In the data rows, 128 means zero.
Some points, each followed by its number:
[107 150 106 144 117 164  98 173 121 171 221 114 128 111 134 165 100 111
 134 135 181 135 133 113 157 122 163 139 120 160 165 169 114  96 142 145
 166  81 163 206 137 171 134 149 113  78 127 115 137  83 130  91 138 154
 191 103 145  84 145 179 178  84 104  64] 0
[194 152 150 113 196   0 187 197  86  42   0   0 160 222 103  71 210 255
  58  65 160  89 173 114  10 243  45 196 100  62 157   1 198   0 101 173
   0 177 153 147 137 144 103  76 160  57 112 159  81  67 163 133 137 149
 154 255 178 106 255   9   8  14 105 187] 1
[120  87 137 122 155 162 155 134 150 189 174 141 138 124 119 106 114  92
 150 133 140 139 162 151 138 179 125 170 136  99 140 127 110 106 176 117
 102  80 144 128 190 141 126 139 156 108 100 125 137 170  93 134 150 190
 204 138 131 159  99 183  99 198 131 103] 2
[105 141 139 128 134 138 135 123 130 105 144 142 149 123 144 116 110 107
 133 118 111 139 104 132 124 124 152 116 113 147 117 167 138 155 109 116
 163 131 136 123 104 124 127 157 137 143 118 150 151 138 129 121 117  82
 118 128 112 141 121 118 137 159 152 114] 3
[107 150 163 174  82 131 153 208 186 184 151 125 119 146 139 182  42  40
 140 150 192 111 113  66 197 126 159 128 157  96 221 148 109 225 202  92
 163  87 109 234 123 251 169 159  76  65 160 129  74 122  79 143 164 233
 191 137 124  96 136 231 169 162 132  64] 4
[ 69 139 133 139 137 116 149  89 147 139  98 122 126  57 127 145 119 107
  91 163  89 167 175 107 114  59 133 118 105 190 124  96 116 165 127 181
 137 106 119  99  61  80 147 142  91 130 155  63 142 125 142 138 158  56
 120 127  88 122  79 186 165 148 125 161] 5
[ 98 125 141 108 111 128 129 124 131 110 137 133 154 121 144 118 134 143
 131 129 118 134 130 130 126 141 121 104 140 148 131 126 110 147 120 115
 127 124 140 123 115 109 146 121 153 124 138 125  58 113 132 114 120 136
 119 113 132 111 115 100 139 136 134 117] 6
[255  15 180 252 217  20 232 111 255 255 136   0   0 138  88   0  24  46
 196 131 222 176 255 255   0 255   0 255 255   0 255   0 255   0 255 238
   0   0 199 179 255 255 225  86 240   0   0 255 115 255   0 255 182 255
 255 255 255 228  81 255   0 255   0 255] 7
[108 136 149  98 126 115 125 121 125  99 102 106 127 122 102 126 140 160
 132 129 113 147 126 146 104 165 116 135 145 132 115 120 110 130 134 111
 106 135 132 117 121 116 133 111 141 134 137 128 135  96 152 112 112 138
 122 138 139 118 126 112 116 133 140 129] 8
[255   0 255   0  54 117  87 168   0   0   0 151   0  80   0 125 155 255
  87 143 234 255 255 234  67 255  18 255  13   0 130 255 198 210 255 255
 255 255  61 228 210 123  11   4   0 170 255  65  28  26 255 255 255 137
 168 248 143   0 255  36   0   0  55  89] 9
[ 88 134 123 127 117 124 137 101 124 136 127 133 132  93 128 130 143 127
 115 145 116 135 137 139 130 117 123 111 120 154 118 154 117 143 151 146
 132 132 129 111 116 108 144 127 111 149 133 101 138 104 138 110 128  84
 123 130  91 120 112 139 140 159 129 127] 10
[121 146 122 157 104 137 113 170 155 193 196 109 138 111 133 166  69 104
 131 119 201 136 130  98 176 145 163 147 155 131 182 151  84 130 200 122
 150  77 156 231 127 205 138 165 108  65 144 119 133  92 112  91 137 175
 174 123 162  87 158 228 198 100 115  55] 11
[157 160 163 135 143  48 155 140 124  81  49  67 124 146  95 109 175 221
 100 103 144 100 132 142  73 184  99 139 119 102 135  54 136  97 101 136
  59 169 148 118 140 122 129 100 142 102 117 146 131  83 150 105 118 127
 140 196 171 124 160  66  93  89 136 161] 12
[ 95 131 127 132 127 136 112 129 125 145 170 127 138 110 145 126 123 133
 115 137 109 136 135 136 154 115 105 117 109 162 118 137 117 139 116 127
 142 123 106 114 129 106  99 121 121 122 157  96 146 126 108 114 132 109
 149  83 139 149 123 128 127 140 133 110] 13
[115 135 137 115 113 107 129 128 136 115 129 138 143 119 147 139 130 131
 141 117 137 123 102 127 131 109 116 105 130 138 114 140 115 140 103 135
 131 140 120 119 143 113 152 118 134 159 145 121 136 129 134 127 135  98
 132 124 124 119 121 112 132 154 133 130] 14
[100  98  51 138  99 179  73 172 105 202 117 123 173 177 119  92 117 135
  98 102  94  67 144  48 158 106 159 191  61 220 145 149  74  76 182 198
 128 140  71 193 154 168  24 125 108  42 169 112 167 111 119  34 100 115
 158  37 134 191  81 101 149 146 170  69] 15
[105 161  96  69 147 122 104 126 150  91 157 151 130 136 150 118 109  63
 142 182 105 120  59 120 164 112 157 122 131 122  79 154  61 209  83  95
 147 135  71 113  70  53 117  95 108 173 161 116  84  61 140 125 255 106
  67  99 128 144 145 104 140 100 145 128] 16
[103 115 126 123 150 135 128 107 160 149 142 152 128 161 129 139 109  91
 166 134 122 107 111 135 135 131 139 100 114 153 110 165 102 138 145 118
 139 114 123 125 103 121 146 169 138 150 152 135 106  96 121 135  98 128
  89 102 113 134 104 108 160 131 149 140] 17
[ 89 147 109 113 105 127 110 107 133 138 121 138 152 134 139 131 130 118
 144 118 142 129 117 134 147 118 130 124 158 146  99 146 105 143 101 120
 130 122 129 132 131  97 136 125 124 145 156 104 126 157 111 132 124 109
 133 116 125 109 107 109 116 126 144 143] 18
[108 132 135 105 119 152 127 112 136 142 134 177 157 137 118 127 127 102
 168 126  88 132 115 132 140 129 128  87 127 147 136 145 125 136 104 113
 121 124 118 120 124 124 128 131 138 155 117 127 159 124 132 118 102 112
 111 135 130 136  84 101 142 147 133 115] 19
[ 99 122 131  87 138 111 100 108 137 124 130 148 163 117 149 127   0  92
 145 131 119 134 121 139 132 116 131 124 135 124 111 131 131 160 102 116
 133 129 117 103 119  95 149 106 149 167 140 111 137 125 138 123 142 113
 133  99 126 133 100 128 149 139 152 131] 20
[ 98 120 109 103 110 124 135 104  96 143  73 181 131 112 146 130 116  65
 119 140 121 128 161 117 155 126 145  92 111 143 102 182  62 124 151 147
 156 160  96 111 126 133 138 143 138 165 107 128 146  91 146 167 103  84
 134 115  85 103  90 116  83 158 122 122] 21
[116 130 135 109 130 111 145 117 127 124 140 135 139 143 123 147 156 141
 133 121 129 124 116 107 140 131 127 116 123 114 109 111 127 108  98 120
 111 138 119 114 135 120 135 121 126 137 127 124 134 122 132 100 136 118
 134 152 138 140 131 107 144 123 143 121] 22
[159 122 110 154 111 151  83 101 118 123 179 133 102 123  94  82 110 107
  81 138 147 138 148 128  99  81 203 152 106 134 113 142 120 133 109  92
 145 125 112 138  97 142  57  99 136  78 159 102 141 156 136  83 125  78
  97 139  62 125 109 127 142 134 183 143] 23
[138 159  74 180  97  84  90 114  89 164 141  88 114 118 151 147  60  89
  19  97 213 114 124 103 100 127 190  61  97 217 225 176 131 121 157  20
 179 139 140 243 129 207  44 165 127  75  90 217 116  44 141 102 119 169
 114 137 129  45 101 169 184  25 131 161] 24
New points follow, each followed by the numbers of its three nearest points above, looking only along the 8 directions in which the numbered points spread most, nearest first.
[115 124 117 149 130 182 111 159 133 168 183  99 135 112  95 138  96  96
 139 134 176 125 129  83 174 124 128 165 143 152 162 155  95 133 133 122
 157  98 154 191 119 157 149 131 128  79 150  98 141 122 112  98 147 146
 210 120 134 111 157 196 159 130 117  80] 0 11 13
[117 146 143 132 153 120 142 132  99 108 131 146 134  78 123 124 104 121
 144 136  87 152 135 113 133  94 144  76 110 148 151 139 141 172 120 152
 194 136 136  80  73  95 112 148 150 157  93 140 172 138 146 155  49  44
 112 156 113 161 140 170 159 147 126  70] 10 3 14
[255 127 137 166 127  34  72 255 147 113  51  25  77 125 134  22 248 255
  98 130 243  30  82 159  81  62   5 204 186  71 148   0 255 134 151 175
  90 255 108  65 129 184  59  69 255 105 177 127 101 151 135 186 149 176
  74 150 121 130 208  69  14 160 105 168] 12 1 8
[118 151  80 173 109 118 113 109 118 159 144 108 119 126 155 157 103  98
  88 111 169 119 101 121 117 128 159  82 108 193 179 130 149 130 147  68
 144 123 137 182  98 169 104 161 119  96  90 187 121  61 116 112 122 158
 129 121 137  81 124 140 161  81 118 154] 24 0 17
[ 71  68 109 184 147 234 135   0  51  92  56 206 158 140  97 135 157  89
 201 152  47 236 248   8 152 128 216 148  75 222  64 134 118 114   1 174
  68 123  79  82 149  47 182  61 254 203   0   0 167 182 149 133 126  10
  77 161 130 228  42 152 151  77  78 133] 10 21 19
[105 120   0 155 189  66 172 173  16   0   4  69 169 255 120 149 215 129
 104 103  95  81 134  80 127 193  71 169 113  69  89  97 217   0   0 147
  16 108 186 127  89  63 114 207 117 103 104 112  77 157 167 103 136  92
   2 255 102  78 255   0 151   0 169 186] 12 1 8
[ 95 161  91 101 146 176 129 168  83  93 206 113 116 138 125 132 120 132
 105 109 126 155 126 114 146 103 113 124 100 143 143 111 103 128 107 120
 142 101 132 127 121 129 124 129 126 102 144 114 160 150 102 104 117 131
 174  21 103 138 163 133 144 124 134  78] 13 18 22
[ 89 131 118 117 104 128  96 136 115 148 136 126 166 126 140 143 121 113
 124 123  93 134 135 129 142 111 127 133 103 151 137 157  95 147 137 128
 144 119 123 122 123 118 120 118 122 122 145 112 138 131 126 121 120 114
 139  83 141 152 114 127 139 127 139 100] 13 18 3
[ 88 135 139 113 128 140 120 116 130 129 135 140 132 106 133 131 127 142
 135 125 134   0 136 140 131 129 137 108 140 148 128 145 105 155 131 106
 128 144 118 110 135 121 138 120 125 134 147 116 139 138 127 111 117 107
 122 122 119 126 124 115 147 136 140 109] 18 6 14
[ 95 134 122 118 122 129 120 130 118 135 235 140 145 117 138 122 143 129
 132 115 114 137 106 130 141 125 117 112 125 128 114 131 118 139 112 119
 129 127 135 123 122 107 135 125 127 145 139 139 143 125 137 123 124 108
 154 125 140 126 138 128 144 131 147 124] 18 6 14
[ 86 137 135 126 117 137 135 137 133 129 127 116 130 145 146 179 103 181
  95 123 140 133 108  99 126 114 140  80 140 152 162 142 132 145 106  60
 137 107 122 184  82 155 117 137 127 133 129 141 100  81 109 137  99 150
 116 121 131  78 107 149 177 104 119 106] 6 17 3
[107 105 140 130 159 151 136 124 158 138 150 141 136 171 133 146 130  95
 146 139 118 101 113 104 131 124 107  97 113 133  95 147 127 115 149 152
 163  98 137 117 114 121 138 161 108 134 169 134 103 111 103 129 108 137
  97  89 127 151 102 116 140  95 130 140] 18 17 6
[ 85 125 160  94 111 138 137 115 128  99 114 139 132 110 139 128 126 146
 125 118 106 162 131 134 135 148 131 102 130 130 118 127  83 149 113  88
 149 140 114 104 131 105 152 112 128 144 158 115 122 128 153 135 127 129
 132 110 131 114 134 104 144 136 137 123] 14 6 18
[113 164 148 121 148 105 139 124 113 112 119 122 140 152 137 135 131 162
 125 115 126 133 118 124 118 155 107 111 130 120 118  99 139  97 102 123
  92 125 142 152 130 101 134 130 139 124 121 140 118 136 136 129 107 124
 121 179 130 121 153  82 113  82 134 136] 8 22 6
[ 79 112 106 131 127 132 107 133 137 142 133 128 138 125 134 122 108 122
 121 132 114 120 125 139 162 118 103 125  87 169 125 136 121 120 144 134
 126 128 125 122 131 109  91 121 125 128 143 103 144 125 113 111 123 123
 127  87 131 156 111 122 155 142 128 101] 13 18 3
[144 151  57 215  68 108  35 183  74 217 255 132  35  63  93 145   0 173
  12 137 176 163 176 126  66 131 255  41  67 220 232 255  78   0 223 103
 139  92 187 255 217 233  92 170 189   0  41 197 150  34 218 110  45 156
 129  94 158  30 105 225 234   1 162 121] 24 0 11
[196 123 142 142 128 117 142 129 153 155 133 106 120 108 135 104 145 106
 142 133 149 121 127 156 113 129  72 156 169  95 136  78 148 104 182 137
  92 134 109 124 166 144 137 112 120 116 121 163 131 163  96 169 140 201
 155 164 134 152 122 160  70 193  95 148] 2 8 22
[116 129 121 128 124 130 122 123 144 120 150 138 134 116 147 135 140 114
 128 135 124 136  99 132 157 107 132 116 157 116 115 145 126 146 115 128
 123 132 130 121 132 117 122 119 138 159 139 123 133 138 127 125 110 110
 101 105 118 128 121 120 126 148 132 139] 18 3 14
[ 91 191  54 132 124 224 131 190  71 114 233  70  89 138 112 128  94 153
  57 100 181 134 138 104 160  98 129 141  79 180 171  97  94 139 133 135
 140  79 146 184 119 165  87 118 100  41 142 111 208 166  98  68 127  89
 207 132  89 120 208 187 153  86 150  47] 0 11 13
[133 124 141 124 111 101 130  90 158 128  88 125 117 128 140 130 139 148
   0 129 131  89 113 124 130 133 128 142 138  96 115 128 131 154 140 122
 131 137  88  89 129 126 130 143 111 153 117 143 112 131 124 184 115 134
 116 146 164 146 116 122 131 128 121 153] 8 6 14
[141 140 128 121 150  73 148 159 120  92  74 123 144 170 113 103 152 203
 126  89 124 124 132 123  75 183 102 142 120 110 136  87 139  77  99 123
  82 144 153 137 135 141 156 118 151 102 127 142 117 106 153 119 139 128
 132 189 149 115 171  68  87  90 120 150] 12 8 22
[110 111 126 115  95 150 126 130 145 138 149 119 149 112 112 128 115  97
 149 111 146 143 121  99 162 114 139 140 132 143 158 131 129 141 137 123
 127 112 142 145 107 127 125 130  96 113 136  86 162 140 112 108 148 154
 183 111 130 137 128 167 130 156 124  77] 13 18 6
[216 110 115  91 131  94 101 159 139  87  35  42 151 141 142  89 211 206
  99 150 167  46  38 146 140  68  53 186 110 105 103  26 215 230  87 166
 152 251  60  59  96  96  36  87  76 143 177 107 142 141 154 156 163 156
 115 118  74 134 192  83  72 120 168 147] 8 12 22
[176 120 140 123 124  92  93 150 135 129  96 107 133 119 155  97 180 171
 137 137 145  99 107 140 112  80 108 157 149 107 126  97 185 142 119 154
 126 185 115 106 120 137  91 111 104 142 149 125 124 122 152 140 107 131
  92 119 129 114 146  93  75 103 123 171] 8 22 6
[210 127 145 155 138 113 152 241 179 170 141 105  91  97 125  84 154 134
 153 118 154 141 143 166  68 122  99 154 192  69 153  81 177  86 194 141
  76  95 156 140 189 175 161 128 155 105  84 189 100 166 109 193 115 212
 137 138 156 139 125 165  70 201  62 174] 2 8 22
[227   0 167 190 191 229 237  28 168 255 255 176  63  90  96  66   0   0
  69 211  76 194 247 221  25 238 255 189   5  19 221  74  94  19 235  12
  38   0 144 144 217 163  44 144 237   0   0 255 170 255 103  42 214 255
 253 234  98 207  20 255 138 247 148 194] 2 23 11
[255 110 155 180 159  48 143 153 201 195 107  28  48 125 109  19 142 173
 154 128 201 127 175 208  49 154   0 201 255  39 184   0 240  43 255 200
  38 115 160 132 245 255 153  98 165  53  59 241 109 207  63 255 149 255
 165 166 191 147 146 199   0 252  36 200] 7 2 12
